Small tables with named rows and columns. After each table, cells are looked up by row and column.

loko.tsv
	nikuda	nikuli	fesive	mireda	zib	velidis	fesagum	nobufu	telode
dizoz	1.132	3.392	-1.234	0.794	-0.796	2.209	1.414	-1.392	-3.272
bitoze	1.104	-4.189	-0.029	2.914	-4.296	-1.129	1.628	7.575	9.128
pur	-6.322	1.180	-2.687	-2.961	2.691	1.480	3.380	-3.594	-6.046
lumu	0.049	0.588	-1.906	5.268	2.860	-1.688	1.392	-0.114	1.417
rov	-2.161	-2.626	2.590	-0.273	4.115	3.681	-3.667	-1.418	0.801
dupoz	-1.440	-2.784	5.645	-0.181	-3.857	2.856	-3.751	3.741	2.981

velidis of dupoz = 2.856
velidis of rov = 3.681
fesive of dupoz = 5.645
nikuli of dupoz = -2.784
fesive of rov = 2.590
nikuda of rov = -2.161
zib of lumu = 2.860
nikuda of dupoz = -1.440
zib of pur = 2.691
nikuda of dizoz = 1.132
fesive of bitoze = -0.029
zib of dizoz = -0.796
fesive of dizoz = -1.234
nikuda of lumu = 0.049

pino =
|  | zeguv | zot | nar | gani | losuzel | reso |
|---|---|---|---|---|---|---|
| sefak | 2310 | 1178 | -1723 | -281 | 293 | -2974 |
| vozomag | 2075 | 982 | -1851 | -45 | 348 | -2557 |
| lisemiv | 902 | 1053 | -1935 | -1102 | -613 | -2374 |
| danetep | 2362 | 1225 | -2050 | 307 | 651 | -2595 |
| kebur | 327 | 729 | -1213 | -2195 | -1799 | -1720 |
| gide | 2054 | -1683 | -5679 | 2716 | 2779 | 1651 |
| ravinu | 1532 | -1497 | -5342 | 2591 | 2321 | 1634 |
| kol | 1617 | 850 | -1392 | -703 | -66 | -2688 |
| tezu | 1044 | 592 | -1656 | -930 | -294 | -1836 |
| nufu | 58 | 569 | -1253 | -2002 | -1650 | -1650 |
| tivab | 141 | -2527 | -6109 | 2589 | 2570 | 2991 |
| kes | 800 | 974 | -1950 | -900 | -473 | -2058 |
| lubup | 6403 | 3261 | -3048 | 4056 | 4877 | -3816 |

zeguv of kebur: 327
losuzel of kebur: -1799
reso of tivab: 2991
zot of danetep: 1225
zot of kebur: 729
zeguv of gide: 2054
losuzel of danetep: 651
reso of danetep: -2595
nar of tivab: -6109
gani of sefak: -281
gani of gide: 2716
zeguv of vozomag: 2075
nar of kebur: -1213
gani of lubup: 4056
gani of nufu: -2002
nar of danetep: -2050
zot of gide: -1683
zeguv of lubup: 6403

nup
fields: vuv, remebu, nug
nud: [2615, 8609, 2938]
vas: [-5264, -1705, -3138]
lano: [-6719, 1735, -1541]
suza: [-1, 8336, 4426]
ridis: [-2526, 5116, 949]
kimar: [-2640, -2894, -3231]
gud: [-8487, 767, -3172]
voluga: [-4078, 8320, -4581]

voluga, remebu -> 8320
kimar, nug -> -3231
gud, nug -> -3172
ridis, vuv -> -2526
suza, vuv -> -1
vas, remebu -> -1705
vas, nug -> -3138
nud, remebu -> 8609
voluga, nug -> -4581
suza, nug -> 4426
lano, nug -> -1541
ridis, remebu -> 5116
ridis, nug -> 949
vas, vuv -> -5264
nud, vuv -> 2615
suza, remebu -> 8336
nud, nug -> 2938
gud, vuv -> -8487
lano, remebu -> 1735

kunopon =
            ger     kig      nez
pab      20.017  11.333  -29.847
pifanep  11.631   1.834  -49.700
luden    60.389  35.230  -60.687
ponot    12.763   2.175  -22.934

kig of ponot = 2.175
kig of pifanep = 1.834
nez of pifanep = -49.700
nez of luden = -60.687
kig of pab = 11.333
ger of luden = 60.389
nez of ponot = -22.934
ger of pifanep = 11.631
ger of ponot = 12.763
Which row has the largest kig? luden

Table lif
,kan,zurit,pinomu,nepevi,lubitu,figari
seveniz,-26.258,12.129,77.413,42.223,-97.070,48.516
bar,-23.247,-7.141,31.612,14.649,-70.150,33.145
tekara,4.667,-7.165,36.609,-11.916,-53.482,13.831
sifira,-8.427,-7.963,9.420,-10.921,-33.523,0.700
lilis,-17.989,-2.901,22.342,-4.229,-37.147,5.373
fuzi,-48.891,40.071,69.048,48.198,-43.660,7.243
mef,-29.892,-5.673,47.549,21.859,-82.898,45.332
resizuv,25.117,-25.749,30.343,-31.879,-65.171,23.387
vanugu,-31.743,12.590,31.416,16.779,-34.108,-1.380
zil,-49.182,42.422,67.293,47.457,-38.053,2.764
pil,-13.914,-3.084,5.653,-8.144,-22.770,-11.203
por,-32.372,15.178,56.633,16.427,-54.414,21.048
nufepil,-9.766,-21.185,1.049,-9.444,-44.696,10.755
tor,-15.649,-0.728,45.962,21.989,-80.563,33.768

zurit of bar = -7.141
nepevi of tekara = -11.916
zurit of zil = 42.422
kan of lilis = -17.989
lubitu of mef = -82.898
lubitu of por = -54.414
kan of pil = -13.914
kan of resizuv = 25.117
figari of sifira = 0.700
nepevi of sifira = -10.921
kan of tor = -15.649
figari of por = 21.048
pinomu of fuzi = 69.048

Table pog
         sagob  rekiv  tekiv  vegedo  bedunos  musov  namul  kuvokef  sef  badefit
lik        -22    -25    -23     -16      -14    -25    -41      -58  -16      -29
mib        -18    -21    -34     -12      -37    -48    -27      -58  -18      -45
ril        -34    -30     -2     -36       -7     -3    -22      -58  -32       -1
manunez    -11    -31    -10     -19      -22    -13    -46      -58  -10      -18
fiku       -46    -19     -6     -34       -3      2    -18      -58  -34        8
dekepid     -9    -32    -46     -13      -39    -45    -29      -58  -17      -50
mosum       -6    -23    -48     -16      -43    -48    -29      -58  -16      -50
duraref      4    -30    -52      -9      -50    -56    -33      -58  -13      -65
muz        -73    -28     24     -46       32     48     -8      -58  -50       57
led        -27    -13    -39     -34      -37    -22     -5      -58  -34      -17
gat        -11    -36    -22     -17      -25    -12    -43      -58  -13      -20

lik, musov -> -25
fiku, badefit -> 8
gat, kuvokef -> -58
led, bedunos -> -37
mib, bedunos -> -37
ril, sagob -> -34
Row with the largest tekiv: muz

